(in the rows, 128 means zero)
Rotation paths and how fast each direction turns (degrees each step):
Each turn is a multiple of 5 degrees from 10 to 175, or 0.
Each row of a path follows its step; steps can be skipped.
Path 1:
step 0: [127 119 132 134 138 141 134 128 121 136 128 137 128 131 121 132 125 125
 132 138 128 119 123 119 123 130 132 135 127 134 131 130 121 123 120 130
 117 135 119 132 134 133 133 121 123 132 127 131 136 123 125 135 145 124
 136 121 135]
step 1: [126 128 131 138 104 131 139 124 128 131 131 125 121 131 123 123 130 130
 128 128 127 122 135 130 134 129 128 128 138 130 122 132 133 127 127 124
 122 115 129 130 128 140 122 133 124 126 132 127 118 135 124 120 134 121
 120 114 135]
step 2: [128 128 126 128 120 124 109 125 126 130 124 126 129 120 126 126 130 134
 115 124 124 128 123 129 116 139 138 131 119 134 137 124 137 121 122 120
 124 136 129 125 130 129 126 120 124 117 127 130 129 122 121 133 127 134
 122 121 142]
step 3: [125 125 123 132 128 133 122 119 131 132 128 128 133 124 131 126 123 118
 137 128 136 138 133 133 127 118 130 127 131 128 140 128 129 117 141 137
 120 122 140 126 132 132 133 119 121 122 129 119 138 133 130 126 137 121
 122 122 120]
step 4: [143 113 126 124 124 135 134 127 128 133 127 129 120 129 123 130 118 133
 128 126 129 127 125 131 124 127 130 137 133 131 121 115 136 122 137 119
 119 129 134 127 126 126 122 123 122 124 127 136 116 125 121 134 127 132
 143 132 118]
step 5: [131 121 137 138 128 131 132 128 127 143 139 109 118 131 128 124 131 116
 119 135 134 123 124 117 123 127 126 130 124 134 135 127 125 122 127 139
 123 134 128 137 133 132 123 124 134 132 134 129 134 127 130 120 125 131
 128 127 134]
step 6: [125 129 127 124 110 133 128 129 122 142 132 127 129 126 131 126 119 124
 134 131 128 130 126 130 129 129 132 137 123 134 118 136 134 143 124 124
 116 131 119 116 139 124 134 130 122 128 130 118 127 133 118 130 134 121
 128 122 132]
step 7: [133 133 131 136 118 139 123 128 127 130 118 134 130 122 120 127 134 132
 123 120 126 128 119 122 129 131 122 128 133 132 140 122 122 128 138 125
 121 127 114 130 117 133 122 112 130 125 129 134 130 127 128 130 140 123
 125 117 133]
step 8: [130 119 122 139 128 118 117 120 132 128 135 125 134 134 129 126 120 133
 132 131 126 128 135 126 128 133 141 121 119 134 133 131 134 123 135 127
 113 120 130 135 131 134 128 132 119 123 134 141 121 133 125 124 130 123
 119 120 122]
Directions:
[129 128 125 130 127 125 127 130 127 126 126 129 129 127 127 127 129 129
 129 127 129 131 128 128 128 129 129 129 126 131 130 130 128 129 130 126
 131 127 128 126 125 131 128 126 129 126 128 128 130 128 124 125 127 125
 126 128 128] -> 70
Path 2:
step 0: [134 131 128 138 117 124 135 122 123 121 132 119 133 141 126 125 117 135
 133 134 135 116 124 125 126 127 125 119 129 128 136 124 132 130 128 110
 132 120 133 129 124 129 131 138 126 128 131 126 129 127 125 120 125 121
 143 129 127]
step 1: [128 129 121 143 130 130 138 122 131 124 126 114 131 126 129 128 141 123
 127 126 141 126 123 130 121 133 119 124 128 138 132 124 119 130 119 125
 121 129 116 131 131 128 138 133 133 135 133 130 121 134 131 127 116 124
 131 130 125]
step 2: [127 123 123 135 128 117 130 134 124 118 129 124 134 121 137 113 121 130
 123 136 120 120 132 123 123 130 112 127 130 124 134 126 125 121 127 123
 130 124 124 120 126 132 134 137 130 134 127 126 134 133 139 125 125 121
 142 132 133]
step 3: [133 116 131 138 131 128 140 128 120 135 135 120 128 126 116 127 128 137
 128 128 130 128 120 129 120 134 117 121 130 130 128 124 116 123 127 133
 121 121 130 131 122 126 133 133 126 136 139 124 125 127 123 112 122 122
 127 129 134]
step 4: [126 129 125 134 126 130 131 135 123 130 124 132 133 132 129 125 122 126
 139 139 139 124 131 133 119 138 114 124 131 129 139 119 130 129 121 129
 116 124 130 117 123 140 125 132 128 126 122 121 124 140 133 128 121 120
 136 132 128]
step 5: [130 119 137 137 123 122 126 137 128 130 128 115 129 119 131 133 135 139
 129 126 132 122 131 127 134 132 125 124 115 137 137 127 115 120 130 123
 127 124 130 125 122 134 126 143 131 125 135 129 125 135 133 120 118 124
 126 136 127]
step 6: [132 129 127 128 116 117 137 128 128 136 120 120 130 128 129 121 125 132
 132 129 126 126 121 139 125 131 113 120 135 133 132 112 135 123 123 116
 130 116 123 127 123 137 131 126 122 127 129 129 131 125 129 120 124 126
 131 137 121]
step 7: [132 112 125 139 126 122 132 128 122 125 119 114 131 126 120 134 130 130
 139 139 129 121 125 128 126 136 129 126 119 135 131 124 130 133 125 127
 129 134 117 123 127 127 135 141 129 139 123 126 125 129 121 129 122 118
 130 131 122]
step 8: [131 123 131 129 124 123 130 125 132 131 127 127 134 112 136 133 128 115
 128 127 114 123 134 139 119 135 115 126 132 137 130 118 125 122 120 124
 123 122 123 120 129 133 136 140 131 128 134 121 130 132 133 126 126 127
 133 125 130]
Directions:
[128 129 127 126 129 129 128 129 128 128 124 130 130 128 130 126 128 128
 129 129 128 129 127 126 126 126 128 128 128 125 127 126 129 130 126 129
 128 127 125 129 131 133 130 128 129 126 127 127 127 130 129 124 131 130
 127 130 127] -> 155
[128 128 128 126 129 129 125 131 127 130 131 128 128 129 128 128 129 132
 129 129 130 131 127 129 128 128 127 130 125 130 129 127 127 128 129 127
 129 127 130 127 126 131 124 125 125 125 126 126 126 129 128 127 128 127
 127 128 129] -> 55
Path 3:
step 0: [124 137 142 127 117 135 127 125 131 127 118 138 119 126 125 134 136 126
 125 123 125 130 125 124 134 122 117 121 120 127 118 126 131 137 128 138
 123 125 123 118 115 135 139 126 121 127 125 131 124 130 134 138 125 126
 124 131 129]
step 1: [134 132 127 118 136 126 124 126 129 137 134 120 113 137 137 127 142 129
 120 133 125 118 124 124 128 127 128 121 123 117 127 125 137 129 136 132
 135 123 120 129 126 127 126 118 134 125 126 124 129 131 124 139 140 124
 138 125 130]
step 2: [129 128 119 130 129 130 120 124 124 126 129 135 124 130 118 127 140 130
 134 118 132 128 138 128 122 116 119 135 124 128 124 134 130 138 133 134
 135 122 122 115 120 131 125 133 129 130 131 133 139 136 122 140 118 132
 131 129 139]
step 3: [146 131 136 125 126 128 127 137 134 129 130 133 125 125 133 130 132 126
 127 131 128 132 127 133 127 116 127 128 128 117 112 126 124 128 122 127
 142 128 116 124 129 126 133 116 116 116 127 135 125 129 130 137 135 131
 133 125 124]
step 4: [132 124 126 134 132 122 116 124 122 117 131 132 124 136 129 131 130 121
 128 134 126 129 128 117 126 123 129 131 113 114 128 125 131 127 136 128
 130 116 130 120 124 135 130 120 135 124 125 121 119 131 134 142 115 128
 124 126 134]
step 5: [140 122 131 117 123 130 129 133 121 123 131 141 126 131 122 122 138 144
 120 125 133 133 124 122 133 112 116 119 127 124 118 127 132 130 133 123
 129 127 122 129 128 129 126 126 128 124 132 120 139 135 131 128 130 124
 124 133 130]
step 6: [133 125 134 127 127 134 124 130 120 140 126 127 123 130 125 145 130 138
 127 138 131 137 135 133 127 129 130 129 120 119 119 131 142 128 132 136
 132 118 121 120 127 122 131 128 134 123 122 134 118 137 122 133 125 134
 123 120 129]
step 7: [137 118 121 120 130 132 122 127 126 126 119 121 130 133 134 128 136 120
 116 123 138 135 131 120 134 117 135 130 133 123 124 125 129 133 138 125
 134 122 120 131 126 137 129 117 122 122 130 123 133 130 126 125 120 136
 130 126 144]
step 8: [138 120 142 119 131 125 129 130 124 132 116 141 122 125 120 127 127 131
 127 127 136 133 129 125 139 130 124 136 121 129 121 132 131 135 136 134
 132 124 127 119 123 142 124 126 121 128 127 134 124 129 133 142 123 123
 126 126 115]
Directions:
[128 128 129 129 126 127 124 128 130 128 126 126 130 125 129 129 126 127
 127 128 129 128 129 131 128 125 131 130 128 129 129 128 125 131 128 128
 128 129 127 128 128 128 127 126 126 124 129 127 126 125 128 129 127 133
 126 127 127] -> 90
[126 133 131 129 127 130 131 128 129 130 128 130 127 131 126 130 129 127
 127 127 130 127 126 128 127 128 130 130 128 126 128 126 130 127 125 127
 129 127 126 129 129 126 126 126 128 128 129 131 125 127 128 127 128 129
 126 125 126] -> 130
[126 129 131 125 129 124 128 127 127 130 128 128 128 128 130 128 128 128
 127 131 125 129 128 130 127 130 128 124 127 129 126 130 128 127 125 127
 129 126 128 129 132 129 130 128 125 129 127 128 127 129 124 131 128 131
 127 128 127] -> 135
